Here are some points:
[-27. -12.  -1.   8. -27. -26. -10. -21.   7.  -3. -27.  21. -27.  45.   7. -26.]
[-27.  64.  43.  74. -27.  -3.  -8.  -2. -25.  14. -27. -25. -27.  10.  -6. -27.]
[-24. -20. -22. -28.  -3. -15. -28.  16.  -2. -27. -24. -25. -27. -26. -27. -22.]
[-27. -27. -19.   5.  46. -26. -17. -27.  -3. -27. -27. -13. -26.  -9.   5. -25.]
[-27.  -5. -28.   8. -27. -26. -26. -27. -25. -27. -25. -25. -19.  21.  -8. -27.]
[-27. -27. -28.  23. -27. -26.   5. -27. -25. -27.   8. -25. -15.  15.   7.  43.]
[  6. -27. -28. -24.  46.   9.  30. -27. -25. -27.  39. -25.  41. -28. -27.  24.]
[-27.  18.   7.  41.  88. -26.  12. -27.  21. -27. -27. -25. -27.  11.  50. -27.]
[-27. -13. -28. -24.  24. -22. -23.  -5.   1. -19. -27.   1.   5. -25.   1. -11.]
[  8. -27. -28. -28. -23. -26. -28. -13. -16. -27. -15. -25.   2. -28. -27. -16.]
[-27. -12. -28.  11.  31. -26. -25. -27.  -8. -22. -13. -21. -14.  -4.   0.  27.]
[-21.  45.  50.  72. -27.   5. -28.  34.  74.  71.  11.  94.  17.  68.  24.  -8.]
[-27.   4. -20.  -8. -13. -26.  -2.   9. -25.  -6. -27. -25.  -9. -28. -27. -27.]
[-13. -27. -28. -20. -27. -26.   3. -27. -25. -27. -17. -25.  13.   2. -12.  12.]
[ 36. -27. -28. -28.   9. -26.  -9. -27. -25. -27.   5.  -6.  48. -28. -27.  20.]
[ 24.  69.  75. -12. -24.  12. -28.  74.   8.  56. -27. -14. -27.  10. -27. -27.]
[-27.  54.  37. -28. -27.  36. -28.  21.  57.  -8. -24.  76. -13.  23.  11. -14.]
[-19. -27. -28.   1.  49. -26.   2. -18.  12. -27.  12. -24. -25. -28.  -8.  -4.]
[-27. -27. -28.  10.  30. -26.  68. -27.  26. -27.  58.  22. 111.   3.  91. 116.]
[ -3. -27. -28.   4. -27. -26.  -9. -27. -25.  13. -27.   3.  -6.  25. -24.  13.]
[-27. -14.  -4.  -9.  -6.  -5. -13.  -7. -25. -27. -27. -25.   3. -15. -22. -25.]
[ 25.  -2.  15.  35.  20. -26.   4.  18. -25.  50.  36.   3.  12.  32.   3.  16.]
[ 42.   7.  25.  -9.   4.  81. -28.  87.  -1.  17.   3.  15. -27. -28. -27. -26.]
[-27. -21. -28.  16.   3. -26.  38. -27. -25. -27. -11. -25.  21.  16.  21.   0.]
[ -8. -27. -28. -28.  37.  -7.   5. -27.  -9. -27.  48. -12.  10. -28. -19.  -3.]
[-27. -27. -13. -14.  11. -26.  22. -27. -25. -27. -27. -25.  11. -28.  30.  30.]
[-21.  15.  18. -16.  46. -24. -10.   9.  36. -12. -17. -22. -26. -14. -27. -18.]
[-12.   2.  10.  70.  35.  -8.  47. -16. -20.   6.  27. -25.  14.   0.  16.  20.]
[ -9. -27. -28.  20.  35. -26.  27. -27. -25. -27.  58. -25.  32. -28.  19.  36.]
[ 84. -27. -28. -28. -27.  18. -28.  22. -25.  30. -27.  10.  12. -28. -27. -26.]
[-27. -10. -24.  13. -24. -26. -28. -27. -12. -27. -27. -19. -27.  28.   2. -18.]
[ -5. 103. 108.   5.  10.  13.   8.  59. 101.  63. -16. -11. -27.   1. -27.  -5.]
[ 18. -27.  -6. -28.  23.  17. -10. -27. 127. -27.  92.  90.  53. -28. 122.  56.]
[-27. -27. -28. -28.  38. -26.  21. -27.   4. -27. -12.  18.  18.  29.  18.   9.]
[ 82.  -6.  79. -28. -27.  57. -28.  72.  27.  55. -27.  84. -20. -28. -27. -22.]
[-27. -27. -28.   0.  20. -26.  21. -27. -25. -27. -24.  10.   1.   2.  12.   1.]
[-23.   2.  11. -10. -27.  46. -24.  21.  70. -15.  34.  61.  45.  32.  29.  28.]
[-27.  29. -28. -13.  45.   3.  10.  26.   1. -27. -21. -25.  10. -28.   7.  19.]
[  7. -16. -19. -15.  90.  35. -28.  20.  36. -27.  -6.  33. -22. -26. -27. -18.]
[  7. -27. -28. -16.  45.   4.  -5. -15.  -4.   9.  -3.   7.  22. -28. -25.   6.]
[-27.  71.  25.  67.  51. -26. -11. -27.  21. -18.   4. -25. -25.  50.  46. -21.]
[ 33. -27. -28. -28.  48.  32.  -5.  27. -25. -27. -17.  15.  39. -28. -27.  37.]
[  9. -27. -28.   9.  17. -26.  35. -27. -25. -27. -27. -16.   4. -28.  -9.  26.]
[ 60. -27.   7. -28. -27.  72. -28.  24. 127.  24.  83. 123.  -4. -13.  56.  17.]
[-27.  61.  46.   7. -26.  -1. -28.  22.  -4.  15. -27. -13. -27.  15. -20. -27.]
[ 41. -27. -28. -28.  -5. -20.  32. -27. -25.  -9. -27. -11.  30. -21. -27.  -2.]
[ 26.   0.   4. -14. -27. -26.   7.  24. -25.  -9. -18. -25. -10. -28.  -5.  -8.]
[-27.  73.  92. -28.  -9.  61. -28.  44.  15.  14. -18. -23. -27.  -9. -27. -27.]
24 more points follow, each with its number after it:
[-12.  35.  56.   0. -27.   2. -28.  29. -11.  44. -27.  -2. -27.  13. -27. -27.] 0
[ 95. -27. -28. -19.  38.  17.   1.  20. -25.  44.  64.  31.  74. -28. -27.  58.] 1
[-19. -27. -28. -28.  -8. -17.   3. -27. -25. -27. -27. -11.  22. -19. -11.  34.] 2
[-22.  26.   4. -28. -27.  34. -25.  -3.  87.  18.  41. 111.  28.   6.  38.  38.] 3
[ 62. -27. -28. -28.  26. -26.  19. -27. -25. -27.   6. -11.  55. -28. -27.  34.] 4
[ 19. -19.   6. -28.  -8.   0. -28. -15. 127. -27.  82. 120.  24. -22. 100.  49.] 5
[-27.  -3.  -7. -12. -25. -24.  25. -27. -21. -24.  16. -23.   7.  60.  57. -20.] 6
[-27. -27. -28.  28. 126. -26.  95. -27.  57. -27.  -5. -25.  70. -28.  27.  79.] 7
[ -1. -27. -28. -28. -24. -26. -28. -27. -13. -27. -27. -12.  -7.  20.  23. -20.] 8
[-21. -27. -28.  67.  68. -26. 122. -27. -25. -27. -12. -25.  35. -28.  46.  90.] 9
[-27.  34. -27.  17. -15. -26.  51. -17. -25.   0.  -9. -25.  18.  42.  38.  16.] 10
[-27. -24.  -6. -28. -27.  32.  44. -27.   6. -27. -27.  29. -18.  39. -27.  47.] 11
[ -1. -27. -22.  -3. -18.   5. -28.  -3. -14. -12.  11.   0. -19. -28.  32. -19.] 12
[-27. -13. -28.  11. -27. -25.  76. -27.  25. -27.  14.  23.  61.  -3.  35.  60.] 13
[-27.  29.  13.   1. -27.  -3. -28.   8. -12.  12. -27. -25. -27.  -6. -11. -27.] 14
[-23.  81.  71.  29. -27.   0. -28.  25.   9.  76.  -6. -25. -27.  22. -20. -27.] 15
[  0. -13.  20.  43.  -8.  32.  99.  -5. -23.  76.  70.  35. -23.  -1. -21. -27.] 16
[-19. -27. -28. -17.  13. -26.  43. -27. -25. -27. -19. -15.  37.   1.  13.  79.] 17
[-27.  10. -15. -28. -27. -16.  28. -27.  83. -20.  22.  93.  52.   4.  52.  51.] 18
[-27.   8.   7. -28. -27.   2.  -1.  21.  41.  -8. -11.  65.  18.  -6.  11.  26.] 19
[-27.  53.  28.   2. -19. -26. -28.  -8.  11.  10. -27. -21. -27.  38.  11. -27.] 20
[  1. -27. -28. -28.  25. -26.  44. -27. -25. -27.  18. -25.  70. -28. -21.  66.] 21
[-11.  -6.  35. -28. -27. 106. -28.  75.   1.  30. -27.  58. -27. -23. -27. -27.] 22
[-27.   0.  30.  77. -11. -22.   5.  -5.  57.  37.  59.  72.  52.  50.  30.  29.] 23
Which three of these numbered points are nearest to each point below, ignoring the 3 directions in which the first points spread most? Their numbers follow each, nearest first.
[  2.  47.  31. -28.  69.  95. -28.  49.  37.  53.  37.  59. -27. -28. -27.  58.] > 21 15 22
[  1. -27.  14. -11. -27. -12.  -4. -16. -15. -27. -27.  13.  20. -28. -10.  34.] > 2 0 19
[ 84. -27. -25. -28. -27.  75. -28.  58. -25.   8.  10. -12.  21. -28. -27.   2.] > 10 14 15
[ -9. -27. -28.  41.  77. -26.  80. -27. -25.  16.  73. -25.  89.  16.  33.  59.] > 1 21 15
[ 67.  19.  65. -22. -27. 127. -28.  54.  55. 127.  58.  38. -27. -28. -27.  31.] > 15 0 1
[-27.  23.   3.  47. 127.   3.  22. -18.  75. -27.  15. -25.  15. -19.  12. -17.] > 7 4 21
[-27. -25. -28.  52.  27. -26.  73. -27. -25. -27.  21. -25.  48.  36. 121.  11.] > 10 6 12
[ -9.  32.  59.  -5. -27.  26. -28.  60. -24.  53. -27.  40. -27.  38. -27. -27.] > 0 2 14
[-27.  41.  22.  12.  19. -26.  -5. -27.  21. -27. -14. -25. -27.  33.  14. -27.] > 20 14 8
[ 11. -16. -28. -28.  62.  20.  10. -26.  23.  21.  13.  -4.  -2. -28. -18.  83.] > 17 21 15
[-27.  80.  60.   2. -27.   4. -28.  40.   2.  61. -27.  14. -27.  51. -24. -27.] > 0 2 20
[ -4.  -6.  -3.  17. -27.   5.  16. -27. -13. -27.  52. -25. -18.   3.  32. -20.] > 12 14 6
Now 24 new points, numbered from 0 again:
[-26.   0.   8. -13. -27. -11. -28.   1. -25. -27. -24. -25. -19.   5.  11. -27.] 0
[-27.  93.  68.  16. -27.  39. -10.  49.  32.  90. -27.  72. -27. 116.  -6. -27.] 1
[-22. -11. -20. -28.  -2. -26. -14. -27. -25. -21. -18.  -6. -10.   7. -14. -20.] 2
[-27. -27. -28. -20.   1.  -9.  60. -27.  15. -27.  50.  17.  88.  32.  57.  63.] 3
[ 61. -15. -28. -28.  -4.  81. -28.  54.   2.  27. -27.  49.  18. -28. -27.   1.] 4
[ 62. -27. -28. -28.   9.  30. -28.  10.   8. -14.  55.   9.   9. -28. -27.   4.] 5
[-27.   9. -21. -17. -27. -18.  15. -26. -12. -23. -27. -17. -27.  13. -19.   1.] 6
[ 39. -27. -28. -28.  12. -21.  20. -27. -25. -27.  -9. -25.  73. -28. -27.  30.] 7
[-27.  22.  23. -26. -27.  -8. -28.  14.  -5.  -2. -27.   0. -27.  14.  -8. -27.] 8
[-27. 103.  71.  32. 103. -26.  73.  18. 124.  -9. -12. -25. -25.  -7.  11. -14.] 9
[ 12. -27. -19.  -1.  -9. -26. -10. -27. -16.   0. -24.   4.  -1. -16.   3.   8.] 10
[ 19. -27.  -9. -28. -17.  64. -28.  49. -10. -19. -27.  46. -21. -28. -27.  -1.] 11
[-27.  47.  11.  52. -15. -26. -28. -19. -24.  30. -22. -24. -27.  55. -17. -26.] 12
[-27.  49.   8.  34.   6. -21. -12. -19.  -9.  -7. -27. -16. -27. -20.  -7. -27.] 13
[-27. -15. -11.  30.  10. -26.  30. -27. -25. -25. -27.   3. -27.   3.  19. -11.] 14
[ 19.  42.  58. -28. -27.  54. -28.  95.  -7.  59. -27.  33. -27.  19. -27. -27.] 15
[-27.   8. -14.  10. -13. -26.   7. -27. -25.  -3. -15. -25. -27. -28.  12. -24.] 16
[-27.  69.  24. -28. -27. -26. -28.  15.   1.   8. -27. -14. -27.  49.   1. -27.] 17
[ 22.  38.  28.  54.  29.  -5.  10.  -7. -12.  79.  62. -25.  13.  15.  39.  -6.] 18
[-27.  24.   7. -22. -27.   4. -28.   8.  11.   1. -27.  -2. -27.   5. -18. -27.] 19
[  5.  -5.  25.  36.  -5. -26.  21. -27.  45.  28.  55. -25. -15.   3.  81. -27.] 20
[-27. -20. -28.  11.  41. -26.  15. -27. -13. -27. -27. -25.  11. -28.   0. -17.] 21
[ 29. -27. -28. -28.  -5.  35.  13. -21. 113. -27.  72. 127.  93. -28.  50. 116.] 22
[-27.  -9. -17. -27.  58.  19.  20. -27. -21. -27.  22. -25.  18. -28.   6.  -1.] 23
The same question for these:
[-27.  57.  49. -16. -27.  -4. -12. -27. -24. -27. -27.   6. -27.  81.  10. -27.] > 17 2 8
[ 46. -27. -28.  -2.  62. -26.  41. -27.   7.  42.  97. -25.  55. -28.  20.  22.] > 18 5 20
[-27.  62.  60.   4. -27.   9. -28.   5.  -5.   4. -27. -18. -27.  37. -21. -27.] > 8 2 19
[  1.  14.   7. -18. -27. -17. -17.   8. -25. -26. -16. -25. -14. -15.   9. -27.] > 0 8 16
[  2. -18. -26. -26.  39. -14.   4.   0.  18. -27. -27. -25. -27. -28.  -4. -15.] > 21 13 19
[-27.  26.  30.  95.  17. -26.  22. -26. -25.  69.  54. -17.  21.  51.  41. -19.] > 18 12 5
[ 59. -27. -23. -28. -27.   7. -28.  21. -16.  -9. -12.  14. -17. -23. -27. -27.] > 10 12 2
[ 11. -27. -28.   0. -25.  -6.   0.  -2. -20.  -9. -10. -25.  -4. -28. -27. -27.] > 16 10 13
[-20. -27. -28.  11.  11. -26.  -2. -27. -25. -27. -17. -25.  22. -14. -14. -13.] > 21 13 10
[-10.   3.  -3.  67.  41. -26.  57. -24. -25.   5.  50. -25.  59.   4.  42.   8.] > 18 7 5
[127. -27. -26. -28. -18.  89.  -7.  78. -25.  56.  47.  38.  -4. -28. -27. -10.] > 18 5 12
[ -8. -27. -28.  21.  19. -26.  71. -27. -25.   5.  41. -25.  -8. -28.   6.  -2.] > 16 20 14
